In the rows, 128 means zero.
Rotation paths and how fast each direction turns (degrees each step)
Each turn is a multiple of 5 degrees from 10 to 175, or 0.
Each row of a path follows its step; steps can be skipped.
Rotation 1:
step 0: [127 134 131 131 131 120 128 129 132 135 129 137 123 121 114 130 122 129
 126 125 129 125 124 126 121 127 135 124 127 124 126 121 136 124 127 127
 128 124 128 126 126 131 125 132 129 120 138 125]
step 1: [126 125 133 130 137 129 124 135 127 136 123 128 128 123 119 134 122 125
 124 132 126 125 132 124 125 125 134 126 137 123 129 120 130 129 122 120
 132 120 125 132 127 127 133 136 120 134 128 126]
step 2: [127 135 130 129 131 124 120 133 125 130 124 133 127 128 125 127 125 128
 116 133 129 127 127 124 121 122 129 122 126 120 121 125 120 131 121 133
 125 115 132 122 131 131 127 126 120 130 129 127]
step 3: [125 128 122 134 130 123 128 131 133 131 127 129 128 123 123 134 125 135
 123 135 129 121 128 120 116 125 129 130 131 122 127 121 129 125 129 129
 128 116 134 129 128 120 119 130 133 123 126 131]
step 4: [131 129 124 128 127 133 127 140 125 132 131 127 128 133 120 132 129 134
 122 132 117 130 132 126 129 127 128 130 136 117 124 119 126 119 122 127
 128 120 126 124 131 128 125 133 130 125 126 123]
step 5: [122 131 131 130 127 128 127 129 130 134 128 133 136 133 121 133 128 130
 118 126 130 125 127 139 125 123 130 131 134 121 125 116 118 125 124 128
 126 126 133 123 133 128 124 121 127 124 134 132]
step 6: [125 122 131 131 129 129 130 135 124 122 124 130 134 129 128 136 121 136
 124 129 128 128 127 126 120 122 138 128 123 125 124 112 132 120 123 127
 134 127 129 127 124 129 127 127 133 125 130 131]
step 7: [120 127 133 129 131 130 122 134 128 124 123 118 130 141 124 129 138 131
 124 128 125 127 135 128 123 124 133 127 131 121 127 119 131 122 129 132
 128 120 132 129 124 133 129 129 121 125 127 126]
step 8: [127 128 131 133 128 123 126 132 131 128 127 129 128 133 126 129 133 132
 118 123 128 123 124 135 125 133 132 127 120 124 129 117 124 122 131 135
 136 120 134 128 133 133 120 126 130 136 122 132]
step 9: [129 123 127 138 117 127 129 129 124 122 128 126 129 141 128 133 127 130
 122 131 128 124 124 124 125 124 133 131 134 127 128 115 131 128 131 122
 134 126 135 131 130 128 123 131 132 132 123 122]
step 10: [126 132 126 134 122 136 120 132 126 118 127 130 126 136 124 134 138 130
 125 124 133 130 124 132 130 133 131 121 132 119 130 123 128 124 121 128
 130 125 131 132 130 134 122 128 131 125 134 119]
Speeds:
[129 127 128 129 126 131 128 128 125 126 130 126 127 130 129 130 131 129
 127 126 127 129 127 129 128 128 129 131 126 130 130 126 128 127 130 128
 128 128 129 129 127 131 128 126 127 127 127 133]
25
[128 126 128 127 129 129 130 128 126 129 128 129 127 129 129 126 130 126
 130 133 129 129 128 128 127 127 131 128 129 129 130 127 131 127 127 126
 129 126 126 130 129 128 127 129 129 125 126 127]
125
[127 133 130 130 129 129 126 126 128 128 129 127 128 129 129 127 133 127
 127 132 126 128 127 130 127 129 127 127 128 127 127 129 128 129 126 128
 128 129 129 126 128 129 128 126 126 126 130 127]
135
Rotation 2:
step 0: [131 135 127 137 135 118 129 132 133 127 134 136 118 125 132 125 123 133
 140 128 131 131 127 119 124 138 125 135 131 121 129 126 131 125 126 130
 130 125 128 140 139 135 131 127 135 136 131 135]
step 1: [123 131 127 136 124 130 137 128 130 123 132 133 127 125 127 119 127 124
 123 125 125 137 131 122 114 125 124 123 139 125 133 131 140 131 131 122
 124 133 135 133 126 121 127 141 125 133 129 137]
step 2: [134 129 128 128 118 128 139 119 120 133 129 129 143 133 136 134 128 131
 134 119 128 126 124 128 129 134 122 131 137 127 130 126 134 129 132 132
 123 117 141 128 135 131 128 135 127 128 123 135]
step 3: [120 139 129 127 134 126 136 126 128 135 124 136 127 117 136 123 126 127
 122 117 130 127 133 135 131 132 131 132 133 118 137 133 127 121 134 133
 129 130 134 124 137 127 134 122 118 128 121 127]
step 4: [124 128 128 126 134 132 128 132 124 132 133 134 131 142 134 123 118 132
 131 126 126 136 129 126 120 122 135 125 125 122 123 142 137 132 138 134
 133 129 132 133 135 140 131 128 128 130 122 123]
step 5: [124 134 122 133 128 138 136 138 126 119 127 136 130 126 124 131 126 130
 137 125 117 120 123 128 127 135 123 131 116 129 130 138 135 128 130 125
 124 130 135 135 126 122 135 128 129 124 115 131]
step 6: [129 124 111 135 131 125 126 112 123 122 134 127 133 126 131 123 132 127
 124 131 127 117 128 128 122 131 132 127 130 123 129 142 123 132 122 127
 125 122 139 132 131 128 132 133 125 126 122 121]
step 7: [129 128 126 122 127 134 130 128 133 117 130 122 134 128 133 122 126 138
 121 127 130 128 125 126 123 138 134 132 118 113 126 117 128 121 128 138
 126 131 139 131 135 124 124 131 122 127 125 121]
step 8: [122 121 125 126 137 132 126 127 129 127 116 131 133 126 132 128 123 130
 140 128 125 138 129 126 122 132 134 128 127 121 129 133 131 118 116 131
 128 134 138 116 123 130 138 133 132 123 134 128]
step 9: [136 127 121 129 131 127 123 128 125 123 126 130 132 127 128 124 137 135
 138 132 107 137 122 124 129 121 116 124 124 115 132 131 126 126 131 129
 127 127 129 124 137 125 128 125 125 131 128 128]
step 10: [135 121 135 136 137 129 126 127 132 114 123 131 132 128 124 124 124 124
 128 124 126 135 134 124 137 138 125 124 131 124 129 132 114 127 128 130
 120 128 131 140 136 130 135 137 125 128 125 133]
Speeds:
[131 129 128 130 127 130 129 128 127 127 129 126 128 130 125 130 126 131
 129 128 129 129 127 127 130 131 126 129 130 128 129 128 128 129 129 132
 130 130 129 128 127 129 125 125 128 127 128 127]
145
[127 127 128 127 125 131 130 129 128 129 124 127 129 129 128 128 125 127
 130 129 127 129 128 131 126 128 128 126 128 130 125 127 129 128 128 130
 126 130 128 129 127 127 127 131 130 125 127 129]
115
